One vector is turned by the same rotation once a step. Each row is the vector after some number of steps, and that number follows the row.
The counts run from 0 to 155.
[119 119 116 191 133 153 168 118 120 127] -> 87
[154 135 150 114 181  92 154 110 110 131] -> 41
[130 105 145 160 153 150 121 126 168 173] -> 14
[162 167 108 149 143 133  84 105 118 134] -> 145
[109 171 108  89 134  80 143 127 129 119] -> 51
[ 97 106 118 181 139 109 110 147 106 107] -> 75
[154  98 159 101 125 111 142 178 152 115] -> 33
[121 177 113 100 131  81 158 131 125 112] -> 52
[110 108 102 181 115 117 105 155 134 107] -> 77
[ 83  94 135 116  77 136 138 123 138 130] -> 94
[154 132 145  81 138  91 133  82 146 130] -> 38
[165 135 144 127 104 135 174 122 170 145] -> 23
[129 160 116 151 170 135  78 108 112 151] -> 147
[132 114 148 159 105 146  73 158 145 130] -> 2
[135 159 126 112 106  93  97 161  90 127] -> 140
[159 124 143 190 133 132 140 125 129 170] -> 11
[158 117 103  91 127 127 137  76 123 153] -> 114
[119 150 113 128 189 154 125 121 144  81] -> 58
[114 131 128  93 156 143  70 142 105 117] -> 136
[146 103 133 145  70 139 176 106 119 123] -> 98
[ 96 139 106 165 107 121 162  87 111 143] -> 84
[113  95 113 172 132 173 150 134 147 126] -> 89
[158  83 111 101  92 109 142 160 130 140] -> 109
[156 145 150 132  94 128 177 131 174 148] -> 22
[115  96 117 190 128 162 155 131 132 124] -> 88
[104 140 131  95 123 116  76 155  93 119] -> 138
[ 88 105 146 133 136 129 115 135 173 175] -> 16
[104 157 121 149 171 137  90 115 104 152] -> 148
[160 172 118 125 101 103 101 158  91 122] -> 141
[122 158 114 157  96 139 100 172 152 131] -> 154
[146 160 114 143  97 119 110 117 134  69] -> 67
[158 126 139 125 186  95 160 126 110 131] -> 42
[ 88 115 155 117 108 117 138 152 156 165] -> 18
[115 140 155 139  83 103 101 106 142 161] -> 6
[145 155 117 150 113 122 104  99 133  71] -> 68
[119  63 132 105 118 112 137 156 104 146] -> 107
[178 178 112 150 117 113  96 128 104 116] -> 143
[107 106 114 179 131 113 109 161 116 106] -> 76
[136 120 157 182 128 154  97 166 117 132] -> 0
[160 160 132 107 137 146 153 137  73 122] -> 130
[113  57 143 108 137 136 128 124 107 148] -> 105
[166 102 154  92 118 105 128 157 165 104] -> 34
[145 161 110 135 183 150 139 121 135  84] -> 57
[139 123 124 101 167 162  76 146 111 110] -> 135
[ 96 139 105 161  93 109 138  80 123 142] -> 83
[108 119  89 160  92 108  95 131 164 114] -> 79
[140 105 144 175 149 152 126 124 163 170] -> 13
[106 138 125 163 149 126 102  69 109  99] -> 71
[103 138 133  92 134 134  67 145 101 126] -> 137
[129 133  98  61 115 152 112 148 137 125] -> 124
[177 111  90  97 103 121 137 106 138 143] -> 112
[115 126 101  76 152 103 114 147 166 114] -> 48
[ 91 130 137 162 163 114 107  87 101 104] -> 72
[ 68 145 128 117 146 113 108 154 115  84] -> 62
[108 107 139 126  65 120 162 118 116 134] -> 96
[155 129 158 123 136 152 163  93 169 146] -> 25
[131 111 134 132  63 124 172 115 121 128] -> 97
[ 75 133 127 111 158 124 108 142 121  90] -> 61
[150 168 126  99 122 138 149 122  72 119] -> 129
[163 142 124 113 162 173 108 143 101  99] -> 133
[127 164 120  70 116 134 135 120 100 131] -> 127
[168  86 110 100  89 106 140 148 128 138] -> 110
[151 133 149  96 168  88 153  97 118 133] -> 40
[126  63 147 121 141 159 133  88 123 138] -> 103
[136 110 115 106 166 134 167 145  85 162] -> 118
[109 102 148 147 146 142 111 129 172 174] -> 15
[120 153 119 162 138 127 103  73 118  91] -> 70
[114 104 186 111 157 129 156 130 133 144] -> 29
[117 142 159 144  92  93 117 104 120 168] -> 7
[141 108 106 108 158 151 154 180 110 141] -> 120
[114 108 178 104 171 146 155 113 143 140] -> 28
[135 182 109 116 140  96 169 137 119 105] -> 53
[110 151 126 167 120 123 101 189 120 149] -> 152
[145 106  99  96 156 150 137 178 124 135] -> 121
[ 90 142 126 157 165 137  93 139 103 153] -> 149
[146 117 113 119 190 113 132 160 149 113] -> 45
[144 158 123 141  95 103 118 140 125  65] -> 66
[135 153 109 159 129 123 101  83 135  78] -> 69
[164 176 109 131 102 106 101 142  99 116] -> 142
[ 78 140 122 116 175 142 108 130 125  88] -> 60
[116  59 147 113 141 146 129 106 110 141] -> 104
[143 117 106 104 178 113 119 158 166 108] -> 46
[ 91 128 130 175 164 116 110 111  93 113] -> 73
[118 156 119 135  93 102 124 159 120  65] -> 65
[ 92 149 135 157 152 123 102 167 100 154] -> 150
[ 74  94 127 119  88 147 132 129 147 131] -> 93
[164 123 142  77 119 101 120 110 168 118] -> 36
[117 131 153 121  86 106 165 149 158 159] -> 20
[112  92 185 104 153 125 152 152 129 133] -> 30
[ 83  91 125 125 107 154 117 126 154 135] -> 92
[131 157 111  56 108 134 117 127 113 127] -> 126
[169 145 125 123 162 165 126 138  89 108] -> 132
[149  69 137 122 130 163 140  82 125 136] -> 102
[157 131 127 103 164 175  90 140 100 106] -> 134
[177 159 131 118 151 158 141 137  84 110] -> 131
[155 109 122 124 190 108 145 159 131 118] -> 44
[115 152 126 102 108 103  89 164  82 125] -> 139
[121 124 101  96 167 104 106 159 168 112] -> 47
[166 117 145  86 115 107 131 135 169 116] -> 35
[ 86  78 115 145 116 170 130 133 164 125] -> 91
[ 92 146 132 121 128 102 117 164 113  76] -> 63
[108 157 120 162 108 131 102 184 129 146] -> 153
[106 162 111  79 134  83 125 135 143 115] -> 50
[176 172 110 153 127 128  95 115 112 126] -> 144
[144 113 109 105 166 141 163 165  94 154] -> 119
[164  99 137 139  87 148 171  95 117 116] -> 99
[143 145 153 174 106 101 144 105 119 166] -> 9
[137 124  92  73 126 157 115 164 140 124] -> 123
[174 102  94  96  95 118 138 127 137 137] -> 111
[109 148 106  80 149  95 113 140 163 119] -> 49
[145 113  96  86 135 154 127 178 135 130] -> 122
[104 125 156 120  97 107 150 159 152 167] -> 19
[160  83 135 139 118 167 145  81 129 128] -> 101
[138 139 149 132  88 118 173 144 159 156] -> 21
[147  96 166 105 125 110 148 182 150 121] -> 32
[105 127  85 153  89 116  94 110 161 121] -> 80
[165 120 128 134 189 103 154 150 117 124] -> 43
[103 133 115 179 112 126 168  99 110 143] -> 85
[167  89 135 144 106 158 163  93 132 121] -> 100
[154 133 143  81 127 103 128  99 156 118] -> 37
[108  60 140 106 130 118 137 141 103 150] -> 106
[169 115  97  92 111 127 136  92 135 151] -> 113
[116 125 117 191 122 135 170 106 108 139] -> 86
[107 108  98 171 107 116 100 151 154 109] -> 78
[122 113 172 103 153 150 152  91 148 150] -> 27
[131 148 153 161  91  97 130 108 122 167] -> 8
[104 134  93 147  90 109 111  96 152 125] -> 81
[123 120 147 147 100 133  68 139 154 138] -> 3
[127 168 123 156  90 136  99 148 159 136] -> 155
[ 93 141 105 155  91 109 116  80 140 141] -> 82
[ 90 143 127 165 142 124 108 179 109 151] -> 151
[100 141 126 124 181 152 115 129 136  91] -> 59
[135 174 122  85 114 134 155 120  79 124] -> 128
[ 93  82 116 161 125 173 131 130 159 133] -> 90
[168 133 149 122 121 149 161 102 171 142] -> 24
[144 122 106  89 147 129 150  78 110 167] -> 115
[152 177 108 139 162 130 161 134 133  89] -> 55
[130 116 151 172 112 145  85 159 137 129] -> 1
[137 119 105  97 158 129 164  97  93 167] -> 116
[ 91 101 132 121  65 121 154 122 129 132] -> 95
[130 148 101  57 111 141 119 130 129 132] -> 125
[117 127 142 143  86 121  71 125 159 148] -> 4
[134  66 126 112 105 108 144 159 112 140] -> 108
[113 132 145 136  83 111  83 109 146 158] -> 5
[ 85 109 156 126 119 123 127 140 166 177] -> 17
[159 113 145 183 139 141 133 122 149 167] -> 12
[133  90 174 106 139 120 153 168 133 126] -> 31
[151 163 106 142 167 148 148 123 135  81] -> 56
[ 92 111 130 182 149 111 119 130  93 105] -> 74
[153 138 150  85 155  89 143  88 128 129] -> 39
[ 98 148 124 127 105 100 121 162 113  74] -> 64
[154 138 155 182 116 119 145 110 127 170] -> 10
[135 111 113 101 162 127 166 114  90 167] -> 117
[148 180 107 130 145 112 165 134 118  97] -> 54
[142 120 169 111 148 156 158  87 158 145] -> 26
[148 164 110 151 156 147  87  95 117 140] -> 146
